Here are some rows, each followed by its group. Rows of different groups can look alike.
[-17  19  24  19  30  -7  -6  -9 -29  -7 -13  45  -8  31   1  29  -4 -19
  39 -22   4   9  13  31  48 -28  -1  17  16 -25   9 -28 -13] u
[-22 -31  47 -26  22  77   8  58  20 -39   2  35 -44   7  -6  10   5 -37
  35 -29  51  74  53  73  -8 -62 -19  36   1 -14  93 -64 -80] t
[ 14 -26  -2 -31 -27  24   6  26 -24   5  -9  -4 -15 -42 -56  30  11   9
  14   1  42  16  11   3  -2 -39 -12  10  10  38 -11 -44  14] x
[-37 -23  72   9   2  54 -20  37  18   1  18  52 -34  18   5  24   1 -22
  53 -29  50  57  20  63  10 -69 -19  26 -20 -34  69 -60 -64] t
[-12 -22  28 -21 -23  28   8  28   8  16 -14  12 -13 -25  -4  24  10 -10
  16 -27  33  39  42  37 -30 -19 -17   7  -9   3  26 -25 -14] i
[ 48  -2 -47 -25 -16  49  20   9  49 -25  22 -25 -13   0 -20   5  -4 -28
  16  36 -31 -10 -57 -10   5  34  64  46 -20  28   3  11  31] l
[-23  62  -3  50  62 -53 -19 -45 -33 -26 -15  14  10  41  35   0 -26  43
 -43 -20 -37 -47  23  -9  20   6 -24 -47  25 -36 -34  22   3] u
[-41  59   5  58  61 -22 -28 -58 -22 -25 -40 -13  16  45 -10   5 -39  48
 -18 -27 -46 -32  -1 -31  16   5  -3 -60  21 -41 -40  13  15] w
[-64  40  32  63  36 -70 -31 -45 -40  18 -34  25  41  40  24  26 -36  21
   3 -24 -28 -35  -4 -21  10 -16 -20 -40   7 -44 -28  -3   2] u
[ 44 -33 -42 -49 -47 -10 -19  21  13  15  30 -39  18 -42 -56 -40   2 -29
   3  59  10  10 -42 -38  -6  23  35  29   6  44 -21  32  34] o
[ 31 -39 -16 -48 -32  55  24  27  13  -9  12 -24 -33 -55 -35  -7  -1  27
  -7  25  28  17  22  14 -15   1   9  20 -11  31  12 -35   1] x
[-32  28 -16  34  13 -36   6 -55  23 -13 -21 -23  37  35  44   0 -22  37
 -49 -30 -69 -37 -22 -22 -23  50 -23 -55  -7 -36  -9  39  11] w
[ 25 -28 -20 -19  -7  13  21   4 -19 -11 -13  -1  -7 -41 -27   1  13  29
 -20   5  19 -12  33   7 -10 -12 -20 -16  14  39 -16  -4  14] x
[ 36  15 -48 -49  -7  16 -35  -4  49 -12  43 -44  -5  -2 -22 -44 -17 -40
 -12  45 -31 -26 -61 -44   6  43  58  -1   8  17  -8  48  12] l
[-23  51 -14  49  32 -31  17 -50  -4  -5 -14 -11   9  27  42  13  -5  61
 -56 -15 -57 -36  16  -3  -3  45 -32 -31  -5 -25 -28  45  11] w
[-39  60  25  57  19 -62  -1 -53  -5  14 -34  10  27  47  46  46 -12  23
   8 -28 -32 -50  -1 -17  -2   1 -10 -12  10 -11 -34  11  12] w
[ -9  57  -5  38  45 -56   1 -51 -13 -12 -29  -9  16  30  52 -10  -9  37
 -46 -21 -43 -47  18 -18  -6  34 -39 -54  26 -33 -17  34   7] w
[-27  52  -2  42  37 -26   2 -64  13 -23 -22 -23   9  31  35  20 -22  43
 -29 -12 -60 -48   6 -24   1  33 -32 -65   5 -33 -24  34  11] w
[ 53 -30 -52 -48 -40  -5   5  -4   5  -1  12 -37  15 -46 -73 -15 -10 -16
  10  47   8 -24 -37 -45  11  13  37  21   9  67 -35  -1  64] o
[ 13   1 -33  -6   2 -17  -4  -4  31   2  33 -25  10  -3 -15 -28  -8 -14
 -35  39 -35 -20 -44 -33   4  42  29  -7  -7   5 -18  48  16] l
[  9  13  20  34  27 -17 -22  12 -27   2  21  55 -10  40  34 -29  -6 -28
   3   8   5  12   0  13  35  -8   1  36   5 -42  18  -3 -26] i
[  4 -19   6 -28 -35 -10  21  31 -24  44  -2   4  21 -21 -11  31  26 -41
  17 -14  25  19  21  20 -14 -12 -11  15   1  30  19   4   2] p
[ 36 -30 -19 -36 -26  -4 -10  24  -9  21  14 -21  22 -50 -37 -16  -2 -17
 -18  32  15  -4 -36 -18 -19   6  -2   8  -4  28 -27   2  36] x
[  1 -30  24  -8 -24   9  10  36 -11  34  -3   7  -3 -33 -24   8  16   2
  -4 -19  32  28  25  17 -23 -37 -40 -15  -2  21  -4 -43  -4] p
[ 39   7 -26 -25  -7 -14 -36  -2  -1  -1  15 -31  15 -23 -28 -46 -15   0
  -6  51  -5 -34 -58 -40   6  22  45   5   8  10 -48  21  44] l
[-33  36  35  36  13 -17 -30 -20 -19   4   4  14   6  49  13  28 -18 -19
  34   0  -4 -20 -17   7  40 -17  25   5  10 -41  -1   0 -19] u
[-47 -44  23 -24 -33  35   7  27   8  41  12   5   0 -16   6  48   6 -13
  19 -38  29  33  27  37 -48 -45 -27  -9 -27  -4  19 -40 -28] i
[-59   0  56   9   4  41  14  20  41  -2  27  28 -28  34  19  46  14 -24
  66  -5  11  45   4  57  10 -43  27  37 -17 -23  65 -24 -56] i
[  5 -16   1   7   3 -14  24  32 -25   8   5  30  14 -15 -10   4  29   5
  12 -11  28  18  49  28  -7 -18 -24  17  12  32  12 -19   1] p
[-31  -1  16  11  -1  -6 -33   1  -1  17  -7   9  -1  15  16  15   3 -32
  17  -5   2  15 -20  -3   6  -8  -6  18  -1 -26  18 -13  -2] u
[ -6  48  -1  67  55 -76 -15 -51 -23   2 -51  11  37  35  31   9  -8  60
 -17 -30 -39 -36  15 -19   6  14 -39 -50  27 -34 -36  16  19] w
[ -5 -46  18   0 -31   0  49  27 -27  41 -21  25   9 -50  -9  35  19  18
 -10 -49  39  28  74  28 -42 -21 -59   3   1  31   1 -45   4] p
[-31  -4  32  11  20  29 -14   9  29 -19   5  24  -7  40  33   5   0 -44
  47 -12  -7  24  10  35  16 -24  22  20 -14 -34  57  -6 -35] t
[-45   4  39  18   5 -14 -16   9   5  12   6  23  -2  35  21  -2   3 -32
  18 -14  13  20  -3  17  13 -29 -15   6   7 -39  34  -4 -39] i
[-18 -26   7 -25 -36  21  43  15  -5  17  -7  -9 -12 -33 -12  45  26  21
  -2 -14  38  13  52  27 -37 -30 -18  14  -1  34   3 -37 -14] x
[ -1 -12  44  20   5  18 -22  26 -17   8  28  43 -19  33  30 -12   3 -36
  50   3  29  36   2  41  39 -36  15  43  -6 -26  40 -15 -40] t
[-15  16  33   9   6  34   7  28  18   2  22  16 -28  29  14   5  16 -35
  28 -19   9  30  11  28  26 -17   8  31 -19 -23  38 -14 -36] t
[-32 -22  18  -7 -13 -34 -16   9 -49  19 -13  14  19   3   7  32  27 -13
  15  -2  45   2  23   3  -8 -58 -41  -8  34  14   9 -13 -35] p
[-10  56 -16  53  43 -38  10 -52   2 -27 -24  -8  39  49  57 -12 -18  52
 -46 -32 -60 -48  16  -7  -7  50 -24 -44   2 -31 -17  31   7] w
[ -4   8  49  19  22  45   8  28  -8 -17  -1  53 -59  52  35   4  13 -30
  52 -25  27  46  39  68  44 -48  16  51   0 -22  75 -52 -66] t
[ 65 -28 -50 -45 -42  48   9  23  31 -20  18 -36  -3 -33 -49 -33   5 -10
 -11  29  -3   1 -43 -13  -7  30  50  39 -11  42   9 -16  30] o
[-11 -34  12  -3 -29 -36  -4  29 -28  31   2  17  30 -25   1   3  23  -9
   1  -4  37  27  28   8 -27 -18 -20   5  17  25   5  -2  -7] x
[ -5 -31  34  -4 -27  22  30  19 -13   3 -14  26 -34   8  31  33  32 -10
  30 -17  40  28  22  44 -18 -23   0  55  -5   1  33 -54 -38] i
[-34  45  -7  36  20 -24   2 -63  20 -10 -29 -11  -4  19  28  40  -1  31
  -5  -2 -45 -49 -14 -10  -6  22   4  -5  -8 -16 -45  19  15] w
[-30  22  22  39  26 -11  -1 -31 -17 -16 -15  29  -5  28  17  17  -9  13
  15  -8 -15 -16  15  17  15 -13   0 -20   9 -24  -2   1 -13] u
[  0 -14 -23 -57 -31  54 -20  14  51  -6  25 -53  -3 -32 -38 -30 -22  -8
 -22  26  -8  18 -40 -32 -22  21  27 -22 -14  18   1  28   9] o
[-40  33  -2  26  18 -12  15 -53  46 -11 -35 -25  18  19  31  27  -6  43
 -27 -19 -62 -44  19  -8 -42  43 -11 -58 -32 -23 -18  39  22] w
[ -7 -31  15  14 -27  -9  43  14 -21  22  16  43 -32 -16  16  19  50  14
  24  -4  40  10  39  25  -4 -22 -29  57  13  26   5 -29 -13] x
[-11   2  35  11  23  23  -7  14   7 -22  12  32 -36  36  34   9  16 -25
  33 -16  16  29  25  51  12 -27  23  38   4 -31  55 -19 -46] i
[ 29 -44 -37 -28 -46  -3   8  19  11  14   8 -41  30 -42 -46 -33   8   1
   0  42  10   6 -49 -49 -18  17  22   8  -2  58 -25  24  44] o
[ 34  11 -41 -23  -8  12  -5 -13  15  -5  14 -38   2 -16 -28 -24  -6 -11
 -22  55 -26 -37 -43 -37   2  43  54  -3 -17  22 -30  27  28] l
[-35   4  29  25  17   1 -26  -6  19   0   3  26 -12  38  25  23  -4 -27
  33  -4   2  19 -12   3  23 -13  15  23 -11 -33  31  -8 -22] t
[-10  -5  24  11  13 -14 -19  14 -19   7  14  33  -9  16   6   8   9 -22
  34   7  16   7   6   9  24 -23   7   2  11 -20  15  10 -31] i
[ -3  10  22  17  15   5   2   9 -26  -7  10  38 -30  32  41   9  10 -20
   8 -14   3  10  15  35  13 -14 -11  12  -2 -28  24 -43 -33] t
[ 58 -38 -37 -42 -60 -15   2  24 -27  24  -4 -29  11 -67 -66   7  10  10
  20  69  44 -12 -47 -39  -6  -8  20  37   7  84 -60  -6  60] o
[-37  45  -8  46  37  -4  25 -55  29 -25 -32  -6   3  23  30   6 -28  69
 -57 -36 -66 -40  14 -18 -23  48 -35 -66 -13 -33 -31  23  27] w
[-19  41 -13  30  31 -29  14 -54   4 -30 -33 -16  22  31  47  14  -3  25
 -36 -31 -40 -53  32   0 -19  27 -18 -44  16 -24 -15  51   0] w
[-18 -41  14  -5 -40  20  40  33  14  32 -10  15  28 -42  -8  45  27  18
  10 -31  19  37  38  19 -71 -19 -38 -11  -9  33  -3 -41   3] p
[ 44  -1 -50 -47 -13  26 -34   5   3 -22  36 -58 -22 -30 -20 -56 -19 -27
 -29  63 -26 -33 -46 -39   2  43  49 -25 -19  20 -18  40  14] l
[ -1  -8  15  17 -12  13  19  11   9  -2  19  39 -21  23   8  12  12 -25
  44 -15   8  23  -7  31  16 -14  12  47 -20 -17  36 -18 -13] i
[ 10  22 -20 -28  -5   5 -17   1  62 -16  38 -35   7   4 -10 -39  -5 -36
  -3  60 -30 -22 -64 -21  15  30  37  -8  10  11  -5  52  -1] l
[-28  -5  31   9   6  -5  -2   9 -10   4   1  23 -24  22  35  16  15 -14
  21 -29  23  25  30  31  20 -25 -15  -5  -6 -25  21 -19 -30] i
[ 36 -42 -44 -57 -49  33  15  15  56   9  18 -62  13 -47 -49 -20 -14  -7
 -27  30  -8  10 -44 -37 -42  32  35  -7 -32  51 -14  32  47] o
[ -2 -10  31  10  13  40  -3  35   5   9  30  35 -31  24  21   5   9 -27
  40  -5  23  33 -14  33  19 -40   4  32 -16 -29  41 -36 -41] t
[-34  35 -21  37  37 -12  10 -56  33 -36 -32 -15  23  30  22  10 -23  57
 -60 -29 -65 -44   3 -13 -19  40 -29 -65 -13 -33 -20  23  14] w
[ 31  -4 -38 -20 -36   3  -9 -12  56  -1  25 -46  22   3 -19 -51 -18 -27
  -2  50 -43 -25 -89 -42   5  64  75   8 -26   7  -7  51  31] l
[ 23  -1 -12 -29  -7   4 -14  17   2 -22   7 -27   7 -27 -27 -24   0  -7
  -2  27  11   3  -9 -11  -3  -6  33  -2  11  22  -9  20  16] x
[-24  -1  51  21   4  40  15  20  -7 -23 -10  49 -42  35  39  30  27 -37
  52 -17  26  53  34  65  19 -32  13  49   5 -29  66 -58 -62] t
[ 51  18 -46 -30  -1  -3 -21   1  16 -35  17 -56 -11  -5 -36 -67  -4 -11
 -18  45 -17  -8 -39 -42  38  36  45  -5  11  19  -9  62  21] l
[-24  16  33  19  10 -26 -35   3  -9  15   4  27  15  28  16  -4   7 -32
  29  -2  -2  -1  -4  10  12  -9   4   5  12 -35  14   9 -28] u
[-23 -29  53  -5 -15  62  18  28 -14 -14   9  59 -52  26  15  39  31 -45
  69 -14  63  66  39  84  23 -59   2  69   1 -23  78 -71 -75] t
[-17 -21  31  -7 -18  29  16  31 -19  15   0  17 -29 -31 -21  47  24  -1
  45  -9  47  21  26  37   1 -58 -23  21   1  22   3 -56 -12] x
[-19   3  25   0  17  21 -10   6  18  -9   2  31 -34  47  30  12  15 -47
  36 -10   4  17   3  34  10 -24  12  36 -13 -25  57 -19 -36] i
[-36 -30  62   8 -30  64   1  45  25  18  43  32 -49  14  56  29   5 -34
  65  -8  40  64  15  64   2 -56   5  45 -44 -24  63 -63 -66] t
[ 49 -14 -52 -56 -30  -2  23  19  15  -7   8 -31  11 -47 -59 -38  -5  -5
 -35  29   0  17  -7 -33 -13  38  28   9 -12  44 -25   6  51] o
[-29  48  -1  50  47 -76 -16 -58 -44   2 -59  20  23  46  16  24 -28  23
 -34 -30 -28 -29  -3 -33  29  17 -18 -20  35 -46 -38  17  12] u
[-32  73  13  71  66 -42 -40 -60 -23 -21 -29   1  24  57  15  11 -43  17
  11  -3 -48 -52 -11 -33  34   4  14 -34  31 -48 -28  37   1] u
[ 36  16 -39 -10   2 -10 -14 -13  17 -13  21 -33   6  -1 -18 -43 -18   7
  -2  30 -25 -35 -58 -38  42  29  33   5   2  16 -23  43  34] l
[ 47 -23 -44 -31 -42 -67  -8   4 -48  32   6 -28  42 -50 -45 -33  30  -6
   6  67  29 -31 -24 -44   3  17  29  30  33  72 -49  27  51] o
[ 35   2 -42 -35  18  16  -8 -13  38 -32   5 -44  -8  -3 -25 -33  -8   8
 -40  20 -34  -9 -21 -33   6  35  43  -8   1  15  -7  34  27] l
[-19  -1  39  13   6  26   5  30  19   3  27  24 -43  20  26   3  29 -30
  30  -1  18  31  21  47  11 -24  18  26 -12 -17  54 -13 -51] t
[-22  50   7  50  38 -33 -21 -48 -22 -24 -34   4   6  32   3   3 -31  39
 -11 -27 -30 -30  12 -18  22  -2 -19 -39   8 -31 -25   4   4] u
[ 27 -22 -30  -8 -41  -4 -24   9  17  23  11 -41  41 -31 -33 -34 -40  15
 -24  25 -13  -3 -59 -50  -9  36  23 -24 -10  18 -41  23  56] l
[-43 -42  25 -10 -51   3  19  21  -7  48   7   6   3 -25  -7  50  23 -10
  13 -24  33  22  44  12 -52 -17 -40 -13 -13  12   6 -16 -24] x
[-12 -11  53  27  10  11 -20  45   2  17  16  57 -10  26  26 -19  -9 -32
  34 -26  21  46  10  29   6 -35 -25  14 -33 -30  38 -39 -36] t
[-31  21  38  25  43   2 -26  -1  18 -18  -5  30 -11  65  29  17  -2 -32
  50 -18  13  27 -14  29  45 -33  22  27   6 -39  51 -27 -38] t
[  4  -3  41  18   0  59  18  21  14 -22  -3  30 -48  19  15  28  10 -18
  56 -23  21  58  16  50  25 -33   6  29 -22 -11  59 -45 -25] t
[  5 -40  12 -27 -14  18  24  34 -11  30 -27   3  12 -39 -28  35  11  16
  17 -24  38  47  32  29 -28 -35 -35   5   2  36  10 -23  23] x
[-34  40  -7  15   9   1   6 -56  48  -3  -9 -19 -18  19  35  35 -18  33
 -16   1 -55 -47 -19 -20 -14  35   0 -45 -14 -36 -23  30   2] w
[-25 -41  55  10 -28  49  -7  61   0  18  25  44 -36   7  13  11  15 -54
  55  -3  46  71  -1  33  -4 -58  -9  37 -26 -32  56 -65 -53] t
Which 4 groups are nearest to each row below, nearest first, going by the average distance to the group's rows?
[ 16   0 -32 -29 -14  11 -20  -6  32  17  15 -56  15 -13 -35  -9  -4  -1
 -13  34 -17 -24 -55 -37  -4  28  26  -2  -7  22 -15  37  25]: l o x w
[  3  -3  27  27  12   4  -3  24 -19   3   3  47 -28  21  27 -16   2 -12
  11   3  25  37  11  26  28 -19   1  44  -8 -41  30 -33 -23]: i t p u
[ 37  -3 -51 -60 -11  59   0   1  68 -35  41 -52 -30 -23 -36 -37 -35 -19
 -15  40 -31   0 -59 -29  12  40  62  -2 -34  26 -11  28  24]: l o x i
[-46  59   6  47  26 -46 -34 -54 -29  14 -15  -6  24  37  30  20 -14  32
 -16   0 -33 -52 -15 -25  -8   7 -14 -47  18 -28 -41  37   9]: w u l i
[ 70  15 -52 -46   6  -6 -18  -3 -14 -21  16 -57   9 -31 -50 -67  -8  13
 -34  54  -8 -30 -15 -25   9  42  53 -15  13  36 -40  30  52]: l o x w
Which 4 groups are nearest to each row below, nearest first, going by the distance to the group's nearest row?
[ 36 -17 -40 -27 -35   9 -17   5  47   9  23 -43  42 -38 -57 -40 -21 -17
  -7  50 -20 -10 -78 -44   3  37  44  -6 -12  28 -42  29  60]: l o x u
Group i spreads out most along one direction. Which 3 other groups' directions of most spread are closest to that one, closest first?
p t w
Which 3 other groups have their centres nearest to the centre of group t, nearest first?
i p x
Which 4 groups are nearest to each row below, nearest first, going by the distance to the centre of the group?
[-38 -11  38  -8  -7  -3  -6  24 -34  15   2  11   1 -11  -7  24  23 -18
  14   3  37   3  33  18  -8 -46 -12 -18  21  10  14   0 -38]: p x i t
[  5 -25  15 -18 -16  -3  14  19 -52  36 -46   9  21 -44 -39  35  12  13
  24 -27  60  22  35  19 -11 -53 -61 -11   7  38  -4 -40  23]: p x i t
[-10   1  32  18   7  13   2  12  23  10 -17  39  -3  34  23  28   5 -41
  32 -23   5  38 -14  16   1 -15  -1  22 -19 -22  31 -23 -18]: i t p u
[  3 -21  24  12  -1  15   0  10 -23   2  -5  45 -29  27  24  -3  11 -32
   1 -35  13  30  24  31  20 -15  -7  19 -18 -28  44 -14 -29]: i t p x
[-28  43 -16  31  57 -46  -4 -64 -14 -32 -37   3  15  38  23  13 -20  50
 -27  -2 -51 -53  11  -9  17   9 -20 -28  32 -12 -32  21  20]: w u l i
[  2   3  26  38  20  -2   5   7  -2   6  20  50 -41  50  36   2  -3 -30
  37  -6  -3   8 -17   9  41 -12   3  45 -19 -33  22 -28 -17]: i t u x
[ 39  -6 -42 -19 -19  37   5   9  65  -9  40 -48   6 -33 -26 -61 -40  28
 -49  25 -49 -11 -42 -37 -40  63  35 -23 -33  11 -24  25  45]: l o x w
[  9 -29   2  -3 -24   3  10  21 -14  24  -3  12  10 -16 -16  16  31 -11
  27  23  22   2 -10  14  -4 -11 -17  28   5  24  -2 -20  -5]: x p i o
[-23  50  16  41  43 -49 -31 -31 -29  12 -13  11  25  31  -3   6 -18   6
 -12 -17 -18 -20 -13 -25  34 -16  -3 -20  13 -32 -25  32  -2]: u w i l
Which 3 other groups have their centres nearest to the centre of group x, nearest first?
p i o
Which 5 groups are nearest to each row below, nearest first, going by the distance to the group's nearest row?
[  4 -32   2 -20 -20  -3  11  26  -6  19   6   7  16 -33 -24  -9  17   6
  -2  -1  26  14  22  -6 -30 -14 -10  -9   2  18  -5  -8   1]: x p i u o
[-16 -13  53 -23   9  57   4  54  -2 -14  27  39 -43   3  19 -10  26 -49
  31 -25  66  86  58  79  12 -50 -11  41   9 -23  91 -56 -78]: t i x p u
[ 91 -23 -56 -44 -34  36  16  14  21 -23  14 -35 -14 -44 -71 -50   1   7
  -4  52   5  -4 -39 -29  12  28  56  25 -14  51 -10   2  56]: o l x p i
Which 5 groups are nearest to each row below, nearest first, going by the average distance to the group's rows?
[ 46 -20 -37 -13 -33  34   3  11  26   3  42 -32 -21 -17 -11 -59   7   4
 -12  70 -15   1 -62 -20  25  56  45  37 -17   9 -16  19  41]: l o x i p
[-13 -24  26 -10  -6   6  -3  28 -24  27   4  28   7 -18   2  23  10 -24
  16 -19  33  18  53  39 -18 -39 -22   6  22   4  24 -10 -23]: p i x t u
[-20  69  -1  42  67 -81 -29 -57 -39 -18 -45  -5  29  40  20   4 -20  28
 -42 -18 -38 -43  22 -30  24  15 -20 -45  40 -51 -37  40  10]: w u l i p
[ 43 -18 -44 -17 -21   9  17   8   9 -13  18 -34  -4 -40 -22 -49  -6  41
 -24  43 -20  -8 -23 -35 -16  47  26   5 -15  22 -30   6  49]: l o x p w
[ 33 -14  -8 -31  -5 -10  10  30 -29   9  -8  -2   9 -26 -34 -13  13  -2
  -1   9  45  10  25   0  -4 -11 -14  12   9  32   0 -17  10]: x p o i l
[ 44 -23 -51 -35 -25 -27  -1  21   3 -10  20 -45  21 -53 -25 -70   8  14
 -55  41  -7 -25 -14 -43 -24  37   4 -29  13  35 -26  53  14]: l o x p w
[  0   6  31  21  11  33  -2  14  22   4  25  40 -20  30  12   9   2 -34
  50   1  -2  30 -25  22  32 -16  32  37 -22 -22  24 -28  -6]: i t u x p
[-16 -42   9 -41 -26  12 -15  38   7  31  11 -23  17 -40  -8  14  -1 -12
  -8 -11  35  34   2  -9 -36  -4 -17 -27   5  15  -4  -4  -4]: p x i o l
Which 3 other groups have their centres nearest to the centre of group p, nearest first?
x i t
Which 3 other groups have their centres nearest to the centre of group w, nearest first?
u l i
Which 3 other groups have their centres nearest to the centre of group l, nearest first?
o x u
Group o spreads out most along one direction. Which 3 other groups' directions of most spread are closest to that one, closest first?
w l p
Group x spreads out most along one direction. Which 3 other groups' directions of most spread are closest to that one, closest first?
t i u
